Where one turn sends some rows of the set: a few examples, then the rows asked
pavo: [-17.4  -3.9 -17.4  10.4 -22.1  12.9  -2.4  30.9  -7.8  17.4   2.9   0.2
   6.6   9.6   5.7  21.3   6.1  -6.2]
fune: [-14.0  -1.8 -26.7   7.5 -22.2   6.2  -8.5  17.6 -12.6  -1.1  -5.4 -12.4
 -20.0  14.5  -8.0  -4.4  16.1 -12.8]
valuk: [  7.1 -19.1   6.8 -20.2  -6.4   9.4  -6.4  -1.1   6.8   5.4   2.9 -17.9
   6.2   7.2  -4.3  -0.6  19.2 -17.9]
der: [ 16.5 -16.8  -7.3  -3.0   1.7   2.1  -2.2  23.1  -2.6 -10.3  -5.1 -22.8
  -9.6  23.1  -0.9  -6.7   9.6 -11.5]
Koref: [-10.9  -8.3 -17.3 -10.3  -6.3  10.2  -5.0  42.7 -11.5   5.4  -3.0  -0.3
 -17.1   7.3  22.8   5.8  10.7  -8.9]
Kat: [ -0.3   8.4 -21.9   1.5 -20.1  12.1  -1.2  32.7   3.5   7.4   2.7  -0.3
 -22.5  -3.6  -1.5  14.1  14.3  -6.6]
Dapap: [ -1.9 -32.9 -17.1  -2.4 -12.7  10.0 -10.4  -0.6   3.2  -6.0 -11.4   1.7
   3.8  17.6  -7.0  17.2   1.3   2.7]
Mepe: [ -3.9   4.9   6.4 -23.9   7.2   7.3 -11.9  10.5   2.2  12.6  -7.3  -0.2
  -4.6   3.7   0.5  17.4  14.6 -18.8]
Kenur: [ -2.0 -16.1 -21.2  -8.8 -11.3  11.1 -10.2  34.4 -15.3 -10.1 -15.1   8.6
   7.1  18.6  15.7   5.9  11.1   1.1]
zelud: [ -6.1 -19.1 -28.6 -10.0 -16.5   3.3 -12.1  19.5 -15.7  -2.9  -5.5  -3.8
   0.8  33.0   7.0  -5.2  14.3   0.5]
badeg: [ 10.8 -10.3   8.2   0.2  -1.9  17.1   8.4  -1.1  -0.3   8.0   6.7  -8.0
 -14.4   3.5  -2.9  23.9  14.6  -6.2]
rifed: [  6.1   2.5 -16.0   1.2 -15.4  24.4 -15.8  23.1   8.6   3.2   2.6  -1.0
 -20.0   2.4   3.3  12.2  35.1 -13.3]
Molag: [ -6.7  -9.6 -19.7 -19.6 -16.5   0.3  -2.3  16.1 -16.5  -1.9   0.4 -29.0
  10.6  23.7   6.1  18.8   6.1 -15.3]
nuka: [ -8.1  -7.1 -26.8 -14.1 -20.7   7.4  -1.1  -1.2   4.2  -2.7   6.4   3.1
  -7.2  16.9  -3.0  -4.6  20.6   7.2]
zozo: [ 24.9   0.0  -7.0   9.0   0.3   7.9  -3.4  27.9   7.9   3.3  -2.8  -7.7
 -10.7   5.7   6.5  22.2  13.6 -16.5]
Nanal: [  2.9 -20.0   6.7   6.7 -11.7  22.2 -10.4  17.1 -13.9   9.7  -3.0  -2.4
   6.1   9.3  19.6   7.8  31.2 -12.0]
nobir: [ -8.2 -23.4   1.3  -1.0  -9.8  15.3  -6.5  25.2  -4.5  -6.0 -20.6  -5.0
  10.9  18.8   9.3  17.8  -5.4  -8.0]
Revet: [  8.1  -6.5 -21.2 -18.0  -9.4   6.9  -0.7  27.0 -16.4  -6.0  -5.2 -10.9
 -32.5  10.9  -0.1   8.2   7.4 -10.5]
pemo: [  1.3  -6.0 -15.4  26.9  -7.5   8.5  -1.1  19.6  -2.7  -6.8  -1.1 -11.0
   7.2   7.3  -8.3   1.8  12.7 -14.6]
bigu: [ -7.2 -13.9  -7.8   3.1 -20.4  10.2 -12.9  35.1 -20.5  15.3 -10.7  -3.0
   6.1  21.6   7.9  20.8  17.7  -9.9]
fipak: [ -3.4  -4.1 -13.6   4.3 -21.6   9.2 -13.3 -15.4  11.5  -0.8  -0.9 -16.0
   4.0   7.5  -1.1   6.4  14.6 -10.9]
pulo: [ -1.3  -1.3  -7.6 -10.8 -15.4  13.6  -7.6  37.9  -9.7  10.2  -4.2  -7.6
   3.7  10.7  31.2   1.6  15.9  -8.8]
zupe: [ -1.4 -19.3   4.0   2.8 -17.3  17.4  -3.3   2.6  -4.7  25.0   7.8 -17.0
   0.0   2.0   6.4  21.8  12.6 -13.8]
setu: [ 17.4  -1.4 -12.0 -12.5  -7.9   7.1   0.6 -13.5  -1.4  -5.7   1.5 -20.1
  -2.7  14.0   4.5  -0.7  14.1  -9.8]
gefog: [  5.0 -11.3   0.2  -9.1  -9.8  16.0   0.7   4.2  21.0  -0.8   3.8  -4.1
  -8.2  -4.8  -0.9  24.7   2.9   1.5]
Sepi: [-12.2   3.5  -8.6  -9.5  -2.3   6.6 -11.7   5.4  -4.6   5.6  -6.4   6.2
  14.5   1.3 -17.6  15.0  15.6 -15.0]
Figur: [ -4.6  -5.1 -10.9   7.8 -10.4   9.5   1.3  -5.1  16.7  -6.9  -7.2  -5.1
   1.4  13.0 -10.3  13.3   0.2  -0.5]
Sep: [ 13.2  -9.7 -16.4 -18.3  -8.6  14.7  -5.8  -2.2   7.3  -2.5   0.9  -9.2
   1.3   0.1  28.1  -0.3   7.5  -6.9]
Kasab: [-20.1  -6.8 -15.6   7.9 -11.7  22.8  -8.0  16.7 -13.6 -12.0  -8.7 -17.1
 -13.5   9.0  -5.4   8.1   6.9 -24.5]
Dase: [  9.1 -18.2 -14.4 -16.2  -7.4  11.5  -3.6  24.2  -2.9   0.5  11.1   5.4
  -4.0  12.4   7.9  25.0  35.2   5.7]
nar: [ -7.2  -1.8  -7.1 -16.7  -7.6  11.1  -0.2  -3.8  -7.9   7.8   1.5  -9.3
 -29.2  14.4  20.1  12.3  13.0 -16.0]
Zafe: [  6.3 -18.4   4.4  -6.9   0.1  12.4 -12.7  -1.7  11.9   2.3  -9.1   2.9
  -2.4   5.0  -3.6  27.1  15.4 -19.8]
pibo: [ -9.4  -2.8 -17.5  -9.3 -20.3  10.4   9.0   7.8  -7.1   8.7   4.8  -0.9
  -6.1   5.3 -10.1  34.6  -1.1  -6.2]
kib: [ 19.2  -7.2 -15.2 -15.6 -20.9  11.1 -11.6  22.4   1.9  -0.3  -8.6  -6.7
  22.9  13.0  17.1   6.7  14.5  -5.2]
vug: [ -2.3  -9.8  -9.0  -6.4  -5.2  13.0  -4.3  -4.2   8.9 -11.4  -4.4  -3.6
  18.2  -5.5  -3.0   6.3   5.2 -19.5]
nedid: [-12.7  -2.2 -26.1  -2.8 -22.5   2.3 -11.3  40.6 -10.3  15.9  -4.7  -7.3
  -1.9  14.0   7.0  15.2  10.1 -12.8]
zar: [ -4.2 -15.4 -31.6  -7.5 -13.9   4.4 -12.6  33.2 -23.7   0.8  -3.9   2.8
  -7.1  16.9   7.6   3.5  23.6  -6.4]
Sozu: [ 10.0 -23.0  -2.0 -14.9  -5.4  12.8  -2.5 -11.8 -13.2  -8.4   1.9 -17.8
 -11.4   6.8  -1.1  13.2  11.4 -10.9]
kagin: [-29.1  -4.8 -11.3   9.0  -5.8  14.1  -6.1  15.0   7.2  -4.5  -2.1  -2.9
  -3.2  11.5  24.8  13.2  15.5  -9.8]
Zapog: [ -7.9  -6.0  -2.8 -26.9   6.4   6.0 -11.0   4.9  -5.5  -3.1  -4.8  -0.5
   3.3   9.6  -8.0  -7.9  20.0  -9.8]
daf: [ 11.7  -8.0 -20.5 -27.4 -15.9  14.7  -4.7  31.1  -0.9 -10.0  -1.8 -19.8
 -11.2  12.9 -11.7   9.1   7.0  -8.6]
pov: [  7.8  -6.4 -12.6 -17.1  -3.4  14.0  -3.4  28.4 -13.0   8.5   1.4   0.5
 -16.6  11.5  32.7  15.8  12.1  -9.1]

pulo moves to Kenur
vug moves to Zafe
And these:
kib moves to nobir
zelud moves to pavo
Mepe moves to Zapog
Dase moves to Molag
der moves to pemo
pibo moves to nar
fipak moves to gefog
zar moves to nedid
Revet moves to fune
setu moves to Figur
Sep moves to Dapap
daf moves to Kasab

